In the rows, 128 means zero.
Rotation paths and how fast each direction turns (deg/step)
Each turn is a multiple of 5 degrees from 10 to 175, or 0.
Each row of a path follows its step; steps can be skipped.
Rotation 1:
step 0: [118 132 128 120 130 122 121 122 139 128 122 127 132 124 134 122 125 122
 130 130 127 130 123 128 138 119 130 138]
step 1: [127 137 130 131 126 126 125 113 119 138 122 126 126 134 133 126 121 129
 128 127 125 129 123 130 120 139 133 131]
step 2: [124 125 134 132 141 127 133 129 121 124 132 133 131 124 129 118 124 125
 122 131 136 118 130 127 127 135 133 116]
step 3: [132 138 119 135 125 129 127 136 129 130 133 126 126 119 128 118 128 139
 135 128 127 125 137 119 130 122 125 122]
step 4: [125 130 121 118 125 131 140 136 133 121 127 126 137 132 130 130 127 131
 143 121 125 128 124 129 124 134 126 131]
step 5: [135 124 124 135 131 127 132 125 133 122 130 131 128 130 128 129 126 134
 115 122 123 125 117 135 125 127 118 140]
step 6: [124 126 126 121 134 135 132 123 129 135 126 129 121 119 128 130 140 125
 118 124 125 127 136 137 120 121 134 129]
step 7: [119 123 123 130 117 125 119 125 116 120 136 132 123 129 130 123 131 121
 132 126 124 128 132 129 133 123 135 132]
step 8: [120 128 127 130 129 134 119 133 129 133 125 126 138 139 132 123 129 128
 128 140 121 130 116 125 127 124 132 123]
step 9: [128 129 129 129 137 134 121 130 128 121 126 119 120 127 132 129 115 135
 124 130 134 137 128 123 120 138 132 130]
step 10: [138 130 131 123 119 129 135 123 131 119 130 131 136 126 124 124 124 129
 122 134 135 126 139 124 118 126 130 121]
step 11: [119 136 135 133 124 128 135 138 122 128 133 132 132 130 125 138 132 135
 128 125 127 126 137 123 128 120 118 133]
Speeds:
[129 128 129 129 127 126 128 132 127 130 132 129 129 127 128 126 131 124
 126 125 129 127 133 125 127 127 130 128] => 90
Rotation 2:
step 0: [139 129 130 122 123 124 126 128 131 129 129 135 117 122 133 129 135 122
 126 124 136 128 138 123 123 129 126 120]
step 1: [141 127 124 121 134 119 121 128 125 129 136 132 122 125 132 127 128 128
 124 128 127 125 131 131 128 121 114 125]
step 2: [145 124 131 125 129 116 128 130 138 133 129 131 118 126 126 125 127 128
 125 135 125 130 127 124 130 127 132 125]
step 3: [132 125 125 127 133 125 128 131 129 129 139 139 119 120 121 122 126 125
 129 134 124 118 122 128 135 124 125 133]
step 4: [133 135 130 128 126 128 134 126 140 135 137 136 121 118 127 121 133 126
 133 128 127 125 134 122 131 130 133 123]
step 5: [128 140 126 124 130 123 130 123 128 131 135 133 122 117 134 120 128 121
 128 125 128 126 129 131 131 117 121 133]
step 6: [135 135 136 122 122 116 132 134 130 139 127 127 125 121 136 123 128 132
 131 128 132 126 132 128 128 121 132 124]
step 7: [131 126 132 126 129 123 121 132 122 135 128 138 122 115 131 124 125 134
 132 133 127 130 123 134 127 118 124 133]
step 8: [137 133 134 122 125 129 124 136 133 138 127 135 128 122 124 117 133 134
 134 133 119 129 127 127 124 131 132 125]
step 9: [130 131 132 125 123 135 124 129 126 132 126 138 121 121 124 118 135 117
 128 128 122 126 122 127 124 121 122 133]
step 10: [135 135 131 123 120 131 131 133 123 136 130 129 127 125 129 125 139 123
 130 129 124 121 134 120 126 122 125 117]
step 11: [133 130 130 127 129 126 124 124 120 128 125 132 115 118 133 131 136 124
 123 131 124 131 129 128 125 115 123 122]
Speeds:
[131 127 129 129 130 123 130 129 124 129 127 126 127 129 131 130 127 131
 126 127 129 131 128 131 128 125 127 126] => 70
[128 127 129 125 127 127 122 127 131 128 127 127 128 129 129 129 127 131
 130 131 132 127 130 129 126 128 126 131] => 60
Rotation 3:
step 0: [124 124 133 128 131 122 130 122 129 126 128 132 125 135 125 122 140 120
 124 116 137 130 128 129 123 127 126 116]
step 1: [123 131 128 130 137 122 132 133 123 132 129 135 126 129 136 120 135 126
 125 125 123 125 133 131 126 139 142 126]
step 2: [135 122 121 128 133 126 121 140 131 129 132 134 125 137 128 120 131 128
 128 122 122 132 128 131 118 126 125 118]
step 3: [127 131 128 129 128 123 128 126 129 126 128 144 120 120 117 124 132 124
 124 122 124 133 126 138 123 129 135 126]
step 4: [132 128 118 122 133 133 129 135 126 130 129 133 124 133 130 124 143 128
 129 124 127 124 126 141 127 134 125 137]
step 5: [130 132 128 130 128 121 124 121 129 131 125 132 128 132 124 113 132 134
 127 120 133 136 128 135 118 133 119 127]
step 6: [127 140 130 124 131 120 121 128 128 124 131 133 121 132 133 125 141 121
 118 130 129 130 132 130 126 133 134 133]
step 7: [127 127 124 123 134 122 128 137 124 134 126 135 133 138 128 128 141 127
 126 116 132 135 126 123 127 130 123 122]
step 8: [124 139 124 131 132 125 132 129 132 127 123 136 121 124 128 123 135 135
 124 123 127 128 132 127 116 130 136 117]
step 9: [130 132 121 126 133 125 118 139 133 134 132 135 132 127 134 128 134 125
 124 120 117 125 122 135 122 126 130 131]
step 10: [133 136 119 129 129 125 126 135 126 132 123 137 125 124 113 125 131 134
 128 125 127 141 126 132 124 128 123 129]
step 11: [129 143 126 124 128 131 130 124 136 126 128 131 120 128 129 130 143 129
 123 123 131 124 125 139 124 125 124 133]
Speeds:
[131 129 130 127 131 124 130 126 127 126 127 127 131 130 130 126 130 128
 125 130 130 127 128 123 130 128 128 126] => 55
[124 130 130 129 126 128 127 127 127 130 129 125 127 132 130 130 129 126
 128 126 132 130 133 126 128 131 127 128] => 55
[130 129 129 129 128 124 122 130 129 128 131 127 128 128 129 126 124 127
 127 131 125 131 129 128 127 127 128 129] => 100
[131 129 128 127 128 128 132 131 127 128 128 128 126 131 130 127 125 133
 130 128 129 132 129 129 128 128 125 126] => 130
[128 131 129 130 129 129 130 129 129 126 124 129 127 127 127 126 129 127
 132 133 127 131 130 126 127 131 132 130] => 155
Rotation 4:
step 0: [125 130 126 133 120 132 127 132 128 131 136 136 141 121 128 129 129 120
 126 128 125 120 132 139 132 140 134 129]
step 1: [120 129 135 132 122 126 132 123 125 137 133 135 133 119 133 127 128 122
 118 127 129 120 121 125 130 127 141 124]
step 2: [127 134 126 140 123 131 134 126 121 128 130 138 138 125 136 119 128 126
 127 125 125 125 123 142 126 127 132 123]
step 3: [127 136 135 135 123 125 128 130 128 134 118 135 130 124 133 122 124 124
 118 138 126 125 123 133 134 117 134 123]
step 4: [124 143 123 134 118 126 130 129 126 134 121 139 134 120 129 120 127 135
 130 129 125 130 126 133 129 127 121 128]
step 5: [128 138 132 138 119 121 121 129 128 139 131 129 128 120 128 127 128 124
 124 137 117 129 133 127 135 122 124 131]
step 6: [119 134 127 133 120 129 125 133 129 134 130 137 134 119 130 123 135 122
 132 134 124 119 128 124 123 135 117 130]
step 7: [125 133 134 139 124 121 128 125 140 133 135 129 140 121 128 128 138 118
 124 129 123 125 132 127 127 127 133 130]
step 8: [118 132 130 139 127 129 130 128 126 128 131 141 134 124 137 129 133 126
 127 132 129 122 125 126 114 127 134 135]
step 9: [133 131 136 136 126 118 127 125 126 127 124 138 141 131 129 129 137 122
 120 134 125 127 126 138 124 128 134 129]
step 10: [123 139 130 130 123 128 129 132 122 130 121 143 137 124 130 133 120 130
 120 136 130 130 132 128 122 131 136 129]
step 11: [133 134 130 132 122 119 128 125 113 138 128 135 137 125 127 124 132 130
 117 130 122 133 131 130 129 134 127 125]
Speeds:
[125 125 129 130 129 130 129 128 129 127 131 124 131 128 131 124 130 125
 127 126 129 127 128 126 127 128 129 125] => 60
[133 126 129 129 128 129 131 127 130 127 128 132 126 127 129 128 128 125
 130 125 126 126 126 127 125 127 132 128] => 55
Rotation 5:
step 0: [126 124 131 120 128 125 124 130 132 125 117 128 131 134 125 117 139 136
 138 131 131 122 128 136 134 134 130 122]
step 1: [126 134 123 136 130 132 127 111 129 127 122 123 124 125 130 127 121 132
 130 133 132 130 130 134 130 135 135 141]
step 2: [123 131 124 127 112 122 128 127 129 134 122 133 121 138 130 124 133 125
 124 126 132 126 136 116 135 125 134 130]
step 3: [137 130 124 111 130 129 124 124 132 119 134 118 127 134 130 125 131 127
 128 121 134 120 123 132 127 128 135 134]
step 4: [127 125 128 128 131 123 128 124 140 132 130 130 123 138 126 125 130 135
 140 146 129 128 128 130 135 134 128 127]
step 5: [123 133 118 137 127 127 127 117 128 127 116 123 124 128 135 124 132 130
 128 124 129 121 128 126 117 137 136 126]
step 6: [125 129 122 119 127 121 127 127 119 123 129 131 116 130 130 117 134 124
 127 131 135 134 138 127 136 124 129 137]
step 7: [134 137 131 124 129 130 115 127 138 129 124 123 133 139 129 120 128 132
 126 131 128 121 119 128 131 121 136 135]
step 8: [122 118 119 127 126 121 128 121 137 124 132 131 130 130 127 129 121 136
 134 133 140 128 132 128 129 135 138 125]
step 9: [126 140 120 131 135 132 130 120 124 132 127 125 115 140 124 128 134 122
 128 128 128 120 136 126 125 130 134 125]
step 10: [132 136 118 120 121 118 120 130 134 124 131 131 126 124 139 117 136 123
 134 131 128 132 130 131 126 126 129 131]
step 11: [122 122 130 127 134 122 121 128 129 121 124 123 125 140 120 122 127 134
 126 136 127 127 121 128 120 125 135 138]
Speeds:
[124 130 125 127 124 127 127 131 126 130 129 127 129 128 131 130 126 134
 127 129 125 128 126 127 127 129 128 128] => 125
[127 129 128 125 128 123 127 128 131 129 130 126 128 128 127 125 128 126
 125 123 125 129 127 127 129 126 125 131] => 95
[131 125 130 125 127 131 124 129 128 129 129 131 129 131 128 125 127 129
 129 129 127 127 127 133 125 128 126 130] => 100
[128 126 129 132 126 128 129 127 130 127 128 128 126 132 128 127 125 130
 127 125 131 132 129 125 123 129 126 128] => 110
Rotation 6:
step 0: [128 124 120 132 128 119 125 130 128 128 129 113 121 130 125 124 126 124
 131 129 125 138 125 130 128 122 125 113]
step 1: [138 124 140 137 130 123 132 119 123 126 126 128 137 134 127 125 129 131
 119 127 125 126 131 115 128 129 125 130]
step 2: [123 128 123 131 131 127 132 130 128 133 131 124 131 120 120 123 116 112
 123 136 127 132 130 130 132 131 128 120]
step 3: [139 132 133 131 133 127 128 127 125 126 128 127 125 145 126 138 133 122
 123 129 132 133 131 125 127 121 120 125]
step 4: [122 126 124 131 129 121 132 127 130 125 127 128 137 130 118 128 118 125
 118 131 130 131 122 127 132 133 135 142]
step 5: [133 126 134 128 131 125 126 140 131 125 128 115 121 128 130 133 120 121
 128 122 135 133 137 133 127 122 120 126]
step 6: [121 124 131 134 130 121 123 127 120 127 118 122 128 137 120 132 131 132
 125 129 124 130 121 115 132 135 127 133]
step 7: [132 131 124 129 125 127 135 134 122 127 127 118 134 115 131 123 122 124
 119 125 129 129 139 128 136 129 121 132]
step 8: [126 126 129 124 133 126 124 126 126 135 125 128 112 136 127 130 129 123
 118 125 129 135 123 118 133 131 121 118]
step 9: [138 132 125 128 124 127 133 122 122 124 124 126 132 128 122 130 122 133
 119 135 118 132 131 127 137 122 131 139]
step 10: [128 122 123 126 132 115 126 128 139 128 133 123 122 126 129 119 125 123
 121 125 134 142 131 127 127 127 126 123]
step 11: [136 121 140 135 127 124 130 125 123 127 126 122 126 137 123 134 120 132
 125 128 117 124 123 122 129 120 131 124]
Speeds:
[126 129 126 125 127 129 127 131 125 128 125 126 124 126 130 129 129 131
 127 125 128 128 128 127 131 130 126 132] => 35
[129 126 126 125 128 127 130 128 129 128 129 131 132 126 128 127 125 127
 131 127 127 131 131 126 128 131 126 131] => 135
[126 130 127 127 126 129 129 130 131 127 127 127 127 125 124 123 129 125
 126 128 129 127 132 128 127 126 130 129] => 140
[127 126 129 127 131 126 131 126 128 133 126 129 128 127 126 129 129 127
 131 126 130 126 127 126 132 125 131 129] => 155
[125 126 130 128 125 129 127 128 128 130 129 131 128 131 126 130 127 131
 125 128 126 126 129 122 126 126 128 130] => 145
[129 126 130 128 128 129 130 127 129 129 130 129 128 127 130 125 124 127
 124 123 131 124 125 129 127 130 129 128] => 120
Rotation 7:
step 0: [126 126 124 134 128 134 126 131 129 126 132 130 127 133 143 127 121 135
 125 140 128 128 126 116 125 131 132 134]
step 1: [135 123 125 125 142 123 126 137 113 131 123 129 122 134 121 128 128 122
 132 126 130 126 127 126 126 128 131 130]
step 2: [122 139 117 126 124 132 129 127 130 125 133 128 123 127 120 137 128 117
 132 127 122 137 126 127 133 135 127 124]
step 3: [122 129 130 122 126 129 126 122 127 135 122 124 142 134 133 126 132 131
 121 124 133 137 124 128 119 135 134 128]
step 4: [127 131 127 137 134 132 117 130 123 124 125 141 129 120 136 125 127 123
 123 136 137 126 128 132 128 125 124 124]
step 5: [126 126 136 132 133 120 138 128 120 124 124 130 126 131 123 125 130 124
 126 120 121 135 134 129 135 129 115 130]
step 6: [125 128 131 125 126 131 129 119 135 118 136 123 131 118 131 140 132 129
 135 120 134 126 125 133 128 134 127 132]
step 7: [131 128 132 130 129 131 116 120 130 132 126 124 140 134 127 122 125 134
 123 127 123 117 135 135 130 125 132 124]
step 8: [127 124 131 132 130 131 139 130 133 136 127 139 128 117 126 120 125 128
 133 136 128 122 124 124 135 121 125 128]
step 9: [134 126 127 128 120 118 131 128 125 119 122 121 126 132 129 131 130 130
 134 131 119 130 127 124 130 123 129 144]
step 10: [134 132 123 122 130 128 123 125 131 130 134 117 119 124 124 128 119 129
 127 120 133 121 115 131 123 126 129 125]
step 11: [125 127 120 135 124 137 123 126 132 141 128 130 125 131 124 123 130 131
 127 129 117 133 138 123 120 125 130 125]
Speeds:
[123 129 129 130 126 129 125 130 126 130 131 125 130 126 128 128 125 132
 125 126 129 127 127 128 128 128 131 129] => 100
[128 127 125 130 127 127 126 129 129 127 131 130 130 122 127 128 129 126
 132 128 131 129 131 127 125 127 129 129] => 160
[124 131 126 124 130 130 127 127 125 128 125 129 126 129 130 128 127 127
 128 127 131 133 130 129 127 128 127 128] => 35
Rotation 8:
step 0: [127 128 133 126 128 127 127 118 124 139 123 127 124 133 137 136 127 122
 130 124 131 129 138 122 121 127 123 131]
step 1: [125 128 132 134 127 129 127 129 131 130 133 134 127 135 126 122 122 121
 131 121 133 133 131 114 128 124 140 129]
step 2: [138 132 134 134 128 124 117 125 128 129 117 122 123 124 132 120 127 124
 132 124 129 126 132 131 122 127 136 127]
step 3: [127 129 120 134 124 130 121 120 121 129 127 127 130 133 126 130 129 130
 126 122 138 136 137 127 122 132 130 138]
step 4: [131 128 127 138 124 136 129 128 133 124 127 127 124 127 119 128 116 135
 136 121 127 134 128 128 127 129 138 124]
step 5: [132 129 133 135 127 129 130 128 124 132 129 123 131 120 129 131 128 132
 131 127 133 118 138 139 119 135 133 128]
step 6: [123 128 122 123 122 133 129 128 122 134 126 131 130 129 117 129 127 138
 131 126 134 126 141 123 135 132 132 129]
step 7: [134 126 132 129 118 130 131 127 128 121 123 132 126 128 121 132 120 130
 134 133 126 114 127 124 122 125 132 121]
step 8: [135 131 133 123 125 132 129 131 116 128 131 127 131 126 121 128 132 122
 122 136 134 120 130 133 129 131 136 137]
step 9: [127 120 126 119 120 136 118 131 123 123 120 128 130 127 124 133 124 133
 126 134 121 133 131 124 134 126 131 130]
step 10: [133 124 130 130 117 131 137 125 122 121 131 131 130 123 131 135 123 121
 123 126 118 125 125 132 122 122 130 133]
step 11: [126 135 135 120 132 139 128 131 125 131 133 126 127 116 127 135 128 119
 124 128 124 132 134 127 135 131 131 132]
Speeds:
[129 128 129 129 128 125 130 129 126 127 130 130 127 122 126 125 127 125
 129 126 128 127 124 129 125 126 130 124] => 125
[131 130 128 127 127 126 123 127 127 124 126 128 127 132 126 125 130 126
 127 131 131 127 125 126 127 127 129 129] => 60
[130 126 127 128 123 127 128 130 133 128 125 125 126 128 131 126 126 128
 130 128 125 126 126 128 129 131 129 126] => 140
Rotation 9:
step 0: [129 134 129 124 127 137 130 124 134 125 125 128 130 133 130 133 132 121
 131 134 113 131 131 123 138 135 120 132]
step 1: [128 130 122 125 132 126 124 130 123 127 122 133 137 133 133 129 128 127
 133 136 128 132 124 132 133 146 126 131]
step 2: [132 129 129 119 127 126 126 130 130 115 124 130 124 133 125 135 138 133
 137 134 122 137 128 129 129 132 131 134]
step 3: [130 123 123 121 134 122 131 131 128 132 134 131 127 126 128 131 131 121
 142 131 121 139 120 132 132 134 126 123]
step 4: [131 133 124 111 128 128 132 134 121 129 134 131 121 131 132 130 134 129
 132 132 127 127 117 122 124 130 131 133]
step 5: [133 130 125 120 130 141 133 124 134 131 136 128 126 130 129 133 126 124
 141 139 122 126 125 127 130 126 125 127]
step 6: [134 128 125 117 130 132 122 130 124 131 130 136 138 132 144 127 129 125
 132 136 126 123 129 129 125 131 127 128]
step 7: [129 130 137 119 132 136 133 128 133 116 126 136 130 133 133 125 128 133
 134 140 127 132 132 131 125 127 126 128]
step 8: [130 125 132 121 125 125 126 130 126 131 130 129 128 132 139 124 129 130
 135 136 121 139 131 134 133 131 125 114]
step 9: [124 131 138 121 130 124 138 136 126 126 131 133 125 135 135 126 132 129
 125 133 119 131 125 120 126 136 124 127]
step 10: [125 133 125 127 126 134 130 130 132 130 132 123 122 130 130 132 122 135
 133 141 120 131 124 125 133 141 128 121]
step 11: [127 130 126 122 125 127 122 134 134 128 130 129 134 133 139 139 133 125
 131 130 117 124 129 122 127 140 130 130]
Speeds:
[126 130 129 127 125 128 132 128 125 131 130 127 124 128 127 126 127 126
 128 126 127 129 126 125 130 127 126 127] => 70
Rotation 10:
step 0: [123 119 130 132 136 124 129 134 126 133 122 130 121 127 136 127 129 126
 129 129 138 127 127 137 126 140 125 134]
step 1: [124 132 120 132 133 124 127 131 128 133 127 130 121 119 132 130 121 127
 131 136 130 126 129 132 135 139 121 136]
step 2: [127 127 118 130 128 128 123 125 129 132 123 123 123 124 136 138 125 125
 137 138 126 117 123 127 129 128 123 127]
step 3: [120 124 129 125 138 125 124 122 128 132 119 126 126 132 133 136 130 122
 137 134 129 120 130 135 119 125 127 129]
step 4: [121 128 127 125 135 133 122 126 134 132 125 130 129 128 124 130 131 129
 134 133 134 126 131 145 126 134 127 139]
step 5: [122 131 122 126 127 132 124 129 130 121 132 121 129 123 121 128 123 128
 132 138 130 116 126 138 132 134 123 134]
step 6: [124 124 122 119 129 127 129 130 126 120 128 124 132 132 134 134 127 127
 126 136 132 110 126 131 126 127 120 128]
step 7: [126 129 125 120 140 123 126 128 124 131 131 131 136 132 129 134 130 123
 126 128 140 120 132 130 121 125 122 134]
step 8: [129 132 122 129 137 132 118 132 128 128 136 132 134 127 124 126 126 130
 137 133 143 126 124 130 124 129 125 134]
step 9: [123 125 122 129 131 124 128 132 130 121 134 129 128 130 121 126 121 133
 137 139 137 119 119 125 126 129 130 125]
step 10: [129 117 121 122 133 121 136 125 131 128 128 136 133 134 125 131 125 133
 132 138 134 119 133 123 126 128 127 127]
step 11: [136 120 127 128 133 130 127 127 123 136 126 133 135 124 115 134 127 130
 133 130 137 121 135 126 126 128 123 133]
Speeds:
[127 130 126 126 125 125 132 128 130 126 130 128 128 126 129 129 125 131
 128 131 127 127 126 128 133 130 129 126] => 90
[124 126 131 126 129 126 131 130 127 126 124 131 126 132 130 127 127 128
 127 128 128 127 126 129 126 126 129 126] => 110
